One turning vector, and how many steps it has turned
The counts run from 0 to 110.
[-16  -9  10   4  53 -18  28  20  24   8  18  32 -27 -10 -36  18  48  15
   1  -6 -17  44 -31 -16   2   6   2   2  11 -36  38  17   9  11  -3  14
 -55 -12 -28  -6  29  34   5  33  12 -23 -20 -16  26  21  27  32   3 -28
 -29   8 -31  41 -17 -23   1 -37   0   6  43  -6  -3 -15  44  -7  -5  27
 -11 -34  11 -25 -16   8   6] : 84
[-24 -25  14  28  44  17  64  16  36  -4  -9  14 -15 -34 -30 -25  39  17
 -32 -11  -4  71   0 -19 -12  -5  21   1  16 -26 -19   1   6  14  21  24
 -49  35  -2 -16  19   5 -21  15  11 -23  13  -6   9  19  16  10  12  12
 -62 -19  -4   6  -6 -35  -1 -16  -2  20  13  20   3   6  18 -19   7  37
 -18  -1   7 -15 -15  -6 -25] : 76
[-25  12  13   6  23 -18  42 -13  18  11  26   0  28  17 -35 -20  -1  31
  -4 -41  -2  46  -5 -27 -23  -6  15  11  19  -3  -5   3  -3 -25  30  12
 -17   2  17 -36  -3   3 -43   0   4   9   9 -34  15 -38   3  56 -22  44
 -67  19 -16 -31  -6  20  -9 -25   6  22  -2  51  15 -30  10 -28  23 -12
  16  17  -1  15 -43 -11   5] : 4
[ 26  -3 -29 -19 -59  20 -12   8 -23 -17  -7 -36   7  15  25 -24 -48 -37
   9  20  11 -22  25  18   5   9  26 -41 -15  41 -11   3   5  -7   4   7
  34  13 -35  31 -12  17  18 -38  -2   1  -9  21  11 -18   9 -50  37  -6
   8   4   8 -28   8 -19  26  12  24 -14 -17 -23  56   7 -27  48 -20  -1
 -30  23   8  29  31   8 -11] : 43
[ 10   6  15  17  33 -24  48 -17  -2   6  38   6  29  -2 -28 -17  -1  25
 -12 -39   7  58  -2 -20 -17   1  37  33  16 -17 -11  -5  25 -11  15  23
 -34   0  27 -44   0  -7 -35  -3  10   0   9 -40  15 -18   9  55 -22  37
 -65  24   9 -24 -20   3   9 -12  10  30   4  46  17 -13  14  -2  10  10
   3   3   5   9 -54  -4  -5] : 6
[-59  -9   7  18  17  30  28  10  40  -7 -36  -2 -12  -4 -10 -36  25  16
 -31   0  -1  18  19 -16 -14  -4 -24  -3  15 -10 -29   7 -38 -12  34 -35
  13  45  19  -7   4 -21 -17  27  -3  -4  12  11 -24  32 -34 -33 -13   7
   1 -33 -10   9  26  12 -23   1 -15   7 -19  45 -38   7   6 -75  36  -8
  22  23  -6  -2  19 -26 -33] : 66
[  3  -8   0 -10 -30 -30 -46 -12 -21 -20  31  17  18 -22  -2  26  10  49
  48 -29  -1 -14 -36   6 -22   8 -22  36 -13  -4  32 -11  29  14 -35  -6
  27 -41  21  32 -11  -9  23 -16 -23  -5   6 -23  34 -52  20  49 -13  31
  31  -3   2 -35 -30  -4  -9   7  28  -9 -10 -49 -26   3  -8  28  16  21
 -12  15  11 -29 -25  10  13] : 102
[ -6   9  17   5  33 -16  40 -16   7  11  31   0  25   3 -35 -17  -8  28
 -18 -41   3  55  -2 -26 -18  -9  31  19  14 -10  -9  -1  15 -16  22  20
 -26   1  18 -40   2  -3 -42   1   7   5   8 -34  20 -34   7  49 -19  45
 -74  24  -1 -32 -15   9   4 -22   6  25  -1  52  14 -20   8 -10  17  -3
  14   9   1  15 -45 -10   2] : 5
[ 32  29  14 -12  62 -24   2   7 -23  43  28  22  -5  23   5  43 -33  -7
   7 -15   6  -1 -16  22  29   5  36  -3  24 -14  15   3  24  -8 -22  34
 -53 -56 -15 -49  15  18 -21   8   9  11  -6 -26 -17  -6   3  47 -32   7
 -31  48  14   1  -5  19  12 -14 -20  10  43  -8   2  -9   8  13  -8 -10
  32 -32   5 -11 -24   7  34] : 17
[  8 -17 -18 -10 -58   0 -11  19 -32 -19  -5  -9  15  30  37 -10 -14 -22
  50   1  12 -43  21  21 -20  25  -2 -37   0  49  -6  14  -2 -16  -6   5
  60   2 -31  30  -3  37  29 -43 -17  -5 -17  -2  10   1  11 -27  20 -10
  19 -14  -1 -26  21 -30  -9  12  30 -28 -10 -37  27   3 -23  29  -9   3
 -46   6  -5  12  22  28 -13] : 40
[ 20 -24  -8   9 -25  -2 -29  12 -48   5  -8  29  12   5  42  27  -9   4
  51 -11  16 -49  10  36 -13  22 -16 -16  10  34  -6   4  22   1 -32  19
  55 -24  -6  16  -5  15  21 -47 -27 -10   8 -17  -8   0  20   1   0   6
  28 -21  22 -38  15 -28 -28   8  16 -27   0 -65 -10  25 -30  30   3   9
 -30  -6  -5 -35  15  31   6] : 33
[ -5  11 -10 -14 -42   3 -10  -6  14 -21 -11 -31  -3  29  24 -30 -20 -37
  -5  41   2 -18  26  -4  -1   9  -5 -11 -15   8   8   8 -36 -25  24 -45
  26  32  -3  17  -5   6  23  14   9   2 -34  24 -12  39 -29 -77   8 -47
  64   6 -18  37  10   9  13  18   0  -7 -24  39   4 -11  10 -19 -12 -22
  -2   7   3  35  27  -2 -31] : 53
[  5  -9 -19 -11 -36  13 -28  19 -38  12 -11  12  10  19  26  19 -28  -6
  52 -12   5 -58  11  37 -12  16 -23 -42  12  45  -6  10   9 -10 -21  23
  59 -25 -34  20 -12  19   8 -39 -32   8   1  -1  -1 -20  12  -4  15  11
   7 -11   6 -48  26 -12 -23   4   9 -31   7 -58  14   8 -40  23   6 -11
 -17  11  -6 -10  31  22  18] : 35
[ -2  22  -5 -15 -28  23 -15 -11  16 -14 -19 -46 -10  12  14 -28 -35 -41
 -37  51   2 -10  31  -1  22 -15   3 -18 -18  -6  -3  -4 -34 -15  27 -38
  12  24  -5  14   2 -23   6  23  19  11 -13  42 -15  15 -39 -77  15 -26
  43   4   1  21  14  21  23  16 -12   6 -25  42  13  -2  -1 -19  -7 -32
  25  18   5  36  31 -21 -24] : 55
[ 23  19 -14 -28 -50  15 -11  -3   2 -19  -9 -46  -2  23  23 -26 -47 -52
 -14  47   6 -18  26   0  11  -3  23 -31 -20  19  -1   0 -12 -18  22 -16
  19  20 -21  27  -5   6  17  -6  16  10 -16  33   1   1 -13 -73  32 -28
  28  12  -1  11   7   1  34  19   7  -3 -15  11  47  -2 -15  26 -26 -25
 -11  15   8  49  32  -3 -18] : 49
[-38 -32  11  37  31  31  49   7  36 -10 -26   5  -9 -34 -16 -36  41  22
 -34  -9   6  53  15 -21 -20  -3   2  12  14 -19 -35  -2 -11   8  26  -1
 -13  55  24 -13   8 -25 -18  18   8 -16  25   7  -9  33  -9 -16   3  26
 -26 -39   6  -1   4 -19 -11   0  -2  17 -12  35 -28  22   3 -47  27  28
  -6  16  -3 -16  -3 -14 -44] : 70
[-59  -4   8  14  23  39  29  14  41  -2 -39  -6 -17 -10 -21 -36  11  18
 -42   0 -10  23  23 -11 -10  -9 -16 -11  18 -17 -32   4 -33 -10  35 -22
  -1  40  11 -10   4 -26 -28  25   4  10  23  13 -22  16 -26 -25  -3  24
 -19 -31   0  -2  27  15 -17  -3 -20   9 -17  40 -26   3  -3 -72  34  -4
  26  25  -5  -4  19 -30 -26] : 67
[  6  17 -19 -29 -57   6 -11  -1   0 -19  -9 -42   1  35  18 -25 -43 -46
   1  40   0 -26  23   7   4   4  11 -40 -17  31  -1   7 -21 -24  22 -20
  30  18 -31  31  -3  25  19 -11  13   9 -24  28   0  10 -19 -69  29 -39
  24  15 -11   5  18  -1  23  10  13 -11 -10  14  44 -11 -11  14 -25 -22
 -12  14   5  51  31  -4 -14] : 48
[-23  20   0 -29   3 -23 -52   6 -11   2  22  25  -8  -6 -25  50   3  54
  36 -23 -11 -24 -36   7  -4   0 -40   8  -2 -15  48   2  11  11 -29  -6
  14 -58 -11  36  -3  -1   8  10 -22   7  -2 -18  25 -60  13  52 -14  19
  22   3 -17 -19 -25  19 -17 -19   3 -15  18 -48 -25 -15  -2   9  17  -5
  23   8   9 -29 -11  -3  39] : 98
[-20   3   8  -7  54 -11  21  17  25  21  18  27 -32  -5 -45  27  36  17
  -1  -3 -29  33 -33  -6   9   1  -3 -13  18 -35  42  18   2  11  -2  11
 -54 -16 -33   0  25  34   0  41   9  -9 -20 -12  23   4  20  38   1 -25
 -34  12 -37  39 -13 -13  -1 -46 -11  -1  50 -10   3 -22  38 -10  -5  12
   3 -29  13 -17 -11   0  18] : 85
[  8  -2   1 -13 -22 -18 -51 -11 -23 -15  29  15  10 -30  -5  29  -1  48
  32 -23  -3 -11 -39   9  -7   1 -19  29 -12 -15  27 -16  34  22 -36   1
  21 -43  14  40  -9 -25  10 -15 -20   1  17 -11  26 -62  17  40  -8  35
  22   5  15 -46 -33   1   1   6  21  -2  -8 -50 -22   8 -14  43  12  11
   1  19  10 -34 -21  -2  28] : 101
[  8   9   1  18 -22  19 -10 -15  16 -18 -21 -33  -2  -8  22 -30  -9 -25
 -43  45  14   2  23  -5  11  -8   5  13 -25 -17 -16 -14 -22   1  21 -47
  10  34  23   8   1 -39  14  24  24  -9   2  30 -13  35 -40 -78   5 -25
  60  -9  17  28  -3  10  23  34  -7  11 -36  41 -12  14   4 -13  -1  -9
  12  11   5  23  23 -13 -41] : 57
[ -6   9   2 -11  41 -33 -28  10   6  11  26  37 -25 -11 -37  55  28  29
  13   3 -22   3 -41   4   3   0 -27   7   8 -41  57   3   7  25 -25  -3
 -35 -49 -23  18  23  23  11  40  -3 -11 -21 -15  20 -18  21  41  -9 -16
  13  13 -29  28 -25   8  -7 -36 -10 -12  41 -36 -21 -18  23  -2   2   2
  16 -19   8 -34 -14   3  33] : 91
[ 29 -14 -15  -2 -64   3 -10  -2 -16 -30   3 -25  18  14  38 -26 -26 -39
  17  28  16 -19  20  11 -12  11  17 -18 -18  31  -7   0   0  -8   4  -6
  38  25 -15  31  -8  23  35 -28   2 -13 -24  15   8  19   2 -62  32 -33
  37  -3   6   0  -2 -32  20  23  35  -4 -20  -6  42   1  -7  46 -27   8
 -43   6   4  35  21  18 -30] : 45
[ 15  14   5 -13  27 -12 -41   0  -5   4  23  23 -19 -38 -34  55   7  37
   0   9 -12   8 -39   9  16 -10 -14  13 -11 -48  49 -12  35  34 -31   5
 -24 -55  -8  25   4 -19   7  16   2  -8   9   1  26 -51  19  39  -4   9
  17   9   3  -4 -36   5   6 -16  -5  -2  30 -48 -16   5  -1  35   5   9
  19   0  18 -42 -19  -6  36] : 94
[  2   3 -18 -21 -62   3  -6   1  -6 -21  -2 -34   9  36  26 -27 -31 -44
  21  31   4 -32  25   7  -4  12   4 -34 -11  40   5  13 -23 -27  10 -21
  37  19 -32  29   1  38  30 -11   0   1 -35  10  -1  16 -12 -62  24 -45
  36  10 -18   9  15 -10  11  12  20 -14 -19   8  40 -16  -2  10 -19 -17
 -26   4   1  47  30   9 -21] : 47
[-10  -7  11   4  57  12  44  23  34  15   8  15 -31 -30 -43   2  24  11
 -34  -4 -13  67 -19 -17  13 -10  24 -14  12 -38  10   7  14  18  11  34
 -67   8 -28 -12  21  13 -23  29  19 -11  11   1  25  -1  27  24  15   2
 -70   7 -16  11 -14 -25  18 -32  -8  16  40  -1  22  -6  18  -2  -2  25
  -4 -16  10 -10 -12 -10   1] : 81
[  4  15  -1 -27 -17  -6 -50  -4 -22  -7  26   6   2 -29 -19  32  -3  42
  19 -20  -6  -5 -36   4   0  -7 -21  18 -11 -17  32 -21  31  21 -35   7
  13 -50   2  34 -13 -21   2 -11 -14   2  19  -9  30 -75  15  40  -4  38
  10   3   6 -43 -27  14   4  -1   9  -9   5 -50 -17   0 -19  33  11   1
  16  26   9 -29 -15 -12  38] : 100
[  6 -17 -16  -3 -31   1 -35  19 -47   9  -7  21  15  15  24  16 -16   3
  58 -11  10 -55  14  39 -18  24 -19 -26  13  44  -5  12  16 -10 -26  16
  60 -22 -23  16  -9  27  16 -38 -32   0  -3 -10  -7  -8  12  -2   3   9
  23 -21  12 -43  20 -18 -29   4  10 -34   1 -63  -1  14 -33  22   0   4
 -24  -1  -7 -23  22  25  12] : 34
[-14  -3  12  33   6 -15  28 -26  13  -3  21  -2  32 -13 -37 -27  20  49
 -21 -27   2  54  -2 -35 -30 -17   7  37   2 -24 -10 -15   9  -2  21  -5
   3  26  54 -28 -10 -36 -29   8   7  -6  20 -21  24 -35  -1  36 -23  52
 -33 -11   7 -28 -24   6  -8  -7   8  24 -20  54  -4 -11  12 -14  30   3
   2  19   2   3 -45  -6  -9] : 0
[ 44  -5   3  12  20 -15 -37   4 -47  33   4  42   7  -5  43  55 -15   2
  30  -4  12 -40  -4  39  12  13   2   5   6  -1   4  -5  38  13 -48  23
  11 -58   6 -19   8 -10  13 -17 -10  -7  10 -13 -23   6  11  23 -19   7
  35   0  41 -19  -3  -7 -16   9  -9  -8  21 -53 -32  24 -15  30  -3   6
   4 -27  -3 -52   5  23  19] : 26
[ -3 -10   9  12  55   1  45  16  32  11   9  22 -25 -33 -40   5  36  10
 -25  -1 -15  65 -19 -17  10  -3  28   2  11 -45  17   5  18  27   2  31
 -65  -1 -20  -7  23  16 -13  31  21 -21   6  -8  25   6  30  24  18  -8
 -54   3 -10  26 -19 -34  15 -33   0  16  40   3  13  -4  27  11  -6  34
 -13 -20  12 -23 -19  -4  -4] : 82
[ 17   2  -1  -2  14  -4 -40  21 -50  27  -6  39  -2  12  32  57 -15   5
  53  -9   5 -60  -3  43   3  17 -20 -20  27  20  11   8  14   0 -40  14
  31 -51 -14  -5   1  13   6 -19 -28   7   2 -18 -22  -5   9  23 -15   7
  27   0  20 -25  19  -1 -28  -4 -10 -25  22 -62 -29  18 -18   6   5  -8
  11 -22 -11 -41  17  25  26] : 28
